[[-24 -30  27  44  16 -47 -47]
 [ 24  29 -34 -52 -22  48  45]
 [ 22  29 -29 -47 -17  47  49]
 [-28 -32  33  49  20 -50 -46]
 [-29 -33  35  53  21 -53 -50]
 [ 24  30 -32 -50 -20  48  48]
 [ 27  33 -39 -59 -25  54  52]]
->
[[-30  27  44  16 -47 -47 -24]
 [ 29 -34 -52 -22  48  45  24]
 [ 29 -29 -47 -17  47  49  22]
 [-32  33  49  20 -50 -46 -28]
 [-33  35  53  21 -53 -50 -29]
 [ 30 -32 -50 -20  48  48  24]
 [ 33 -39 -59 -25  54  52  27]]

[[-40  37 -37 -51 -33  28  39  12]
 [-68  60  62 -27 -58  -2 -43  -8]
 [ 61  56 -17  22 -16  61 -55  33]
 [  4   7 -13 -14  27  -6 -54 -24]
 [-52  -2 -29  48 -51  27  43 -12]
 [ 66 -30 -57 -22   2  24 -21 -41]
 [ 49  68  61  46  43  56  10  59]
 [ 50  59  -8  -8  68  62  25  48]]
->
[[ 37 -37 -51 -33  28  39  12 -40]
 [ 60  62 -27 -58  -2 -43  -8 -68]
 [ 56 -17  22 -16  61 -55  33  61]
 [  7 -13 -14  27  -6 -54 -24   4]
 [ -2 -29  48 -51  27  43 -12 -52]
 [-30 -57 -22   2  24 -21 -41  66]
 [ 68  61  46  43  56  10  59  49]
 [ 59  -8  -8  68  62  25  48  50]]

[[ 15   5  34  15  16 -10  -5  54   0  -1  23  10]
 [ -6 -14 -12 -14  12  11  32  12   8 -22 -19  -5]]
->
[[  5  34  15  16 -10  -5  54   0  -1  23  10  15]
 [-14 -12 -14  12  11  32  12   8 -22 -19  -5  -6]]

[[-23  27  32 -36   8  18  -3 -10   2  17 -11]
 [-24  21 -51   8 -58  27  37 -47 -15 -18  -7]
 [ 18 -30  13  39   2  12   1  34   1 -14   6]
 [ 43 -24  41 -17   8  43  -3  38  11  20  10]
 [-24 -19 -17  -6   1  12  -5  38  13   0 -17]
 [ 16  30  17   7  34 -28 -10  28   8  20 -37]
 [-10  17  25  -7  20  45 -10  30   4  35 -12]]
->
[[ 27  32 -36   8  18  -3 -10   2  17 -11 -23]
 [ 21 -51   8 -58  27  37 -47 -15 -18  -7 -24]
 [-30  13  39   2  12   1  34   1 -14   6  18]
 [-24  41 -17   8  43  -3  38  11  20  10  43]
 [-19 -17  -6   1  12  -5  38  13   0 -17 -24]
 [ 30  17   7  34 -28 -10  28   8  20 -37  16]
 [ 17  25  -7  20  45 -10  30   4  35 -12 -10]]

[[  0 -19  20  15  22 -32 -20 -32 -37 -22 -20 -28]
 [ 35  -2   9 -12  51 -13 -28  10 -37 -39   2  -5]
 [ 12  18 -41 -50  13 -49 -26 -53 -40 -38   1 -20]
 [-56 -35  16 -40 -16  -5  15 -10   4  -2 -12  14]
 [  9  57 -27  17 -24  20  -1  13  10 -40 -43 -10]]
->
[[-19  20  15  22 -32 -20 -32 -37 -22 -20 -28   0]
 [ -2   9 -12  51 -13 -28  10 -37 -39   2  -5  35]
 [ 18 -41 -50  13 -49 -26 -53 -40 -38   1 -20  12]
 [-35  16 -40 -16  -5  15 -10   4  -2 -12  14 -56]
 [ 57 -27  17 -24  20  -1  13  10 -40 -43 -10   9]]

[[-13 -16  20 -39   7  -9  44]
 [-22 -10  20 -53  -1 -15   0]
 [  8 -23 -21 -37  -9  -7 -35]
 [-17 -11 -22 -17   2 -12  -4]
 [ 17 -18 -48 -11   2  16  -5]
 [-13 -12 -30 -10  -5   2   4]
 [ 36 -21  15 -19   1 -16  -1]
 [-17 -17   3 -53   4  -8  -2]
 [ 28 -29 -54 -16  -1  -7  -1]
 [-15 -12  16 -44  -1 -10 -49]
 [  6 -18   0 -16  -3  -8 -13]]
->
[[-16  20 -39   7  -9  44 -13]
 [-10  20 -53  -1 -15   0 -22]
 [-23 -21 -37  -9  -7 -35   8]
 [-11 -22 -17   2 -12  -4 -17]
 [-18 -48 -11   2  16  -5  17]
 [-12 -30 -10  -5   2   4 -13]
 [-21  15 -19   1 -16  -1  36]
 [-17   3 -53   4  -8  -2 -17]
 [-29 -54 -16  -1  -7  -1  28]
 [-12  16 -44  -1 -10 -49 -15]
 [-18   0 -16  -3  -8 -13   6]]

[[  5 -10  -3  -9  20  53]
 [  9   4 -54   8 -27  -9]
 [ -7  14  26 -14 -12 -21]
 [  5 -10  -3  -8  20  52]
 [ -6   9  72   1   8 -37]]
->
[[-10  -3  -9  20  53   5]
 [  4 -54   8 -27  -9   9]
 [ 14  26 -14 -12 -21  -7]
 [-10  -3  -8  20  52   5]
 [  9  72   1   8 -37  -6]]

[[ 19  -2   6  11  -5   1   7 -20  -1   5 -21  -3]
 [ -7 -19   4   4 -14   7  -1   3  13   0  -1   3]
 [-36  34 -14 -19  35  -9  -6  29   5   2  42  -5]
 [ 31 -17   0  32 -25   6  33 -17   4  31 -29   3]
 [ 11 -47  11  15 -32  16  21 -43  17  23 -51  21]
 [-11  18   0   9   0  -4   5  12  -1   2  10   0]
 [ -4 -30  41 -25 -32  42 -32 -30  39 -37 -36  39]]
->
[[ -2   6  11  -5   1   7 -20  -1   5 -21  -3  19]
 [-19   4   4 -14   7  -1   3  13   0  -1   3  -7]
 [ 34 -14 -19  35  -9  -6  29   5   2  42  -5 -36]
 [-17   0  32 -25   6  33 -17   4  31 -29   3  31]
 [-47  11  15 -32  16  21 -43  17  23 -51  21  11]
 [ 18   0   9   0  -4   5  12  -1   2  10   0 -11]
 [-30  41 -25 -32  42 -32 -30  39 -37 -36  39  -4]]
